[[ 0.01 -0.05  0.15 -0.05  0.11 -0.09  0.07]
 [ 0.04 -0.06 -0.13 -0.02 -0.02 -0.05 -0.05]
 [-0.08  0.08  0.02 -0.24 -0.02  0.01 -0.17]
 [ 0.06 -0.05  0.05  0.13 -0.09  0.20 -0.07]
 [ 0.00 -0.07  0.05  0.16  0.02  0.10 -0.03]
 [-0.08 -0.09 -0.11  0.03  0.07 -0.15 -0.13]
 [-0.03  0.00  0.11  0.04 -0.11 -0.10  0.00]
 [-0.08  0.07 -0.11 -0.01 -0.02  0.00 -0.05]] → 0.04

[[-14.900  12.767  13.193  -2.521  -2.345  15.924  13.357  14.209  15.977
  -21.991 -18.969  13.487 -22.554]
 [-23.259 -25.553 -24.271   2.679   5.132   5.300   9.071 -17.322 -19.881
   16.698 -17.792 -18.814  -8.489]
 [ 13.088  15.498   2.774   0.795 -22.993 -14.558 -21.548   6.153   5.605
  -18.675  15.516 -10.629  10.173]
 [ 12.220   2.399  14.358 -26.558  14.453 -22.224 -19.246  -6.432  -1.604
  -24.355   5.943  16.932   3.411]
 [ 14.039  -4.829 -21.388  -0.598  -9.876 -22.395 -20.099 -20.973 -22.851
    9.688  17.189 -22.332  13.359]
 [ -5.410 -25.103 -23.433 -12.216   8.421  -9.776  -1.003 -20.622 -29.143
   12.766   0.244 -13.071  12.957]
 [  3.316  -9.920   9.486 -27.215  14.371 -19.887 -15.413 -14.973  -9.089
  -24.463   0.458  13.038   4.033]
 [ 16.435  14.490   6.974   1.496 -18.392 -17.889 -25.791   2.875   6.728
  -17.976  14.007 -12.048  13.116]
 [-20.191  -7.767  15.719 -10.164   0.702  17.986  14.289   9.176  14.089
  -20.755 -22.976  15.192 -25.820]
 [  1.390  -6.111 -24.490  14.614 -15.951  -9.750 -14.709 -22.761 -21.666
   13.223   6.997 -24.057   0.586]
 [  1.379  17.402  -8.917  17.546 -23.322   1.381 -10.048  15.830   2.027
   -0.081  -1.909 -19.611  -4.281]] → -23.259

[[-19.047  23.922  -2.664   3.644  -2.726 -25.666  -8.465]
 [ -4.262   9.285  -5.403  -4.286 -11.696  -8.237   2.006]
 [ -5.531   2.346  -5.405  -1.626  -8.814  -9.693  -0.727]
 [ -7.387   4.920  -1.431  -3.265  -6.660 -13.017  -3.149]
 [ -5.548  -1.766  -4.451  -1.990  -6.522  -6.335  -6.951]
 [ -9.885  -3.340  -4.185  -4.687  -2.235  -3.875  -5.826]
 [ -5.382  18.705  -3.857  -1.722 -15.392 -16.527   2.892]
 [-10.573  -2.065  -1.663  -3.053 -11.051  -3.655  -1.009]] → -4.262

[[-21.438  -0.162   3.002   2.613   4.705  -1.530   3.786  -8.686  -8.148
  -10.293  -1.320]
 [ 19.009   3.748 -23.852   6.463 -20.753 -11.383  10.356 -21.092 -14.688
   -0.112 -17.796]
 [  4.133  -1.941   1.039   5.147  -5.675 -11.819  17.459  -9.540  -0.677
    0.765  -9.613]
 [-29.809 -11.543  17.363   1.907  15.512  -0.967   2.515   2.387  -2.358
  -14.437   3.478]
 [-13.967  -3.408 -20.752   3.025  -4.302   2.809 -13.544 -14.398 -26.761
  -19.587  -7.405]
 [-22.441  -2.140   5.444   2.761   6.455  -1.322   4.098  -6.904  -7.105
  -10.779  -0.813]
 [ 19.724  12.416 -17.764   6.558 -21.586 -14.349  21.954 -24.231  -6.852
    8.160 -16.925]
 [-12.588   1.808  14.348   3.745   3.998  -8.692  20.582  -6.972   5.256
    0.973  -2.220]
 [-10.486  -8.447 -20.642   3.500  -4.643   1.713 -14.580 -11.894 -26.719
  -20.743  -8.444]
 [ -8.704   2.759  12.578   4.081   1.544 -10.008  22.455  -8.281   5.405
    2.464  -3.542]
 [-19.476 -15.205  -7.548   2.378   5.056   2.747 -14.863  -3.390 -20.936
  -23.452  -3.638]
 [ 18.514  -4.736 -21.693   6.056 -17.760 -11.182   6.364 -15.560 -15.315
   -3.859 -17.447]] → 19.009

[[  5.115 -14.304 -22.617 -20.660 -20.429   8.629 -15.788  -8.227 -12.637
  -23.628 -24.701 -20.290 -16.076 -24.045]
 [ -7.376 -16.626  -7.382   1.593  -8.381   6.221 -22.547 -16.602 -23.514
  -10.249   1.228   8.140 -17.349  -8.527]
 [-12.822 -10.193   0.077   7.217  -1.820  -2.499 -14.553 -13.157 -16.398
   -1.503   7.833  11.074  -9.847   0.048]
 [  3.514 -13.784 -21.653 -16.902 -19.967  10.783 -16.626  -8.544 -13.211
  -22.585 -22.369 -17.702 -15.327 -22.729]
 [  4.343 -14.591 -24.294 -15.394 -22.724  17.358 -19.529  -8.982 -14.897
  -25.270 -23.910 -17.995 -16.237 -25.194]
 [  0.129 -11.983  -4.892 -20.323  -2.968 -20.017  -5.267  -8.851  -9.416
   -6.892  -8.100  -7.534 -13.266  -7.533]
 [ -9.249  -7.085  -7.996  -5.228  -8.374  -5.613  -8.319  -7.705  -7.677
   -7.696  -7.256  -7.285  -6.855  -7.548]] → -7.376

[[  23.210  -68.692   83.630   45.102  -53.371   31.623   69.439   40.587
   -32.209]
 [  27.116  -38.661  -77.251  -41.419   27.643  -10.490  -44.844  -18.134
  -103.273]
 [  35.337  -62.524  -79.923  -28.019   45.142   -5.806  -51.768   -7.443
  -125.201]
 [ -92.164   59.933    5.333  -36.530   -3.912  -27.844    1.642  -43.654
    46.922]
 [  19.631   -4.664   -3.068    0.469   -6.656    2.009   -5.900    8.228
   -14.166]
 [ -31.411   21.731 -111.834  -43.189   86.411  -84.551   -6.684  -99.450
     1.810]
 [ -88.967  157.394 -207.704   -0.078  145.749  -83.197  -12.144  -84.374
    91.686]
 [  10.262   -6.350    6.994    6.883   -7.923    3.635   -6.356   22.392
    -7.619]] → 27.116

[[-0.040 -0.052  0.079 -0.003  0.099  0.167]
 [-0.071  0.006  0.119 -0.019  0.240 -0.057]
 [-0.032  0.008 -0.171 -0.052 -0.013 -0.086]
 [-0.010 -0.104 -0.088 -0.081  0.012 -0.084]
 [-0.089 -0.055  0.039  0.056  0.114 -0.167]] → -0.071
---
[   7.158  117.667 -183.763  -37.858   38.015  -19.655 -170.217] | 38.015

[  99.23 -141.00  -76.25 -122.84  -82.90   -4.42] | -82.90

[ 116.6   70.6 -180.5   17.0  -58.6  -64.7] | -58.6

[[-1.31 -0.85 -0.69 -0.77 -0.06]
 [ 1.38  1.19  0.01 -1.09 -0.57]] | -0.06

[[ 0.104  0.216  0.045 -0.061]
 [-0.140 -0.161 -0.157 -0.093]
 [ 0.005 -0.114  0.034  0.131]] | -0.140

[ 0.00 -0.11 -0.03  0.10  0.13  0.04  0.03] | 0.13
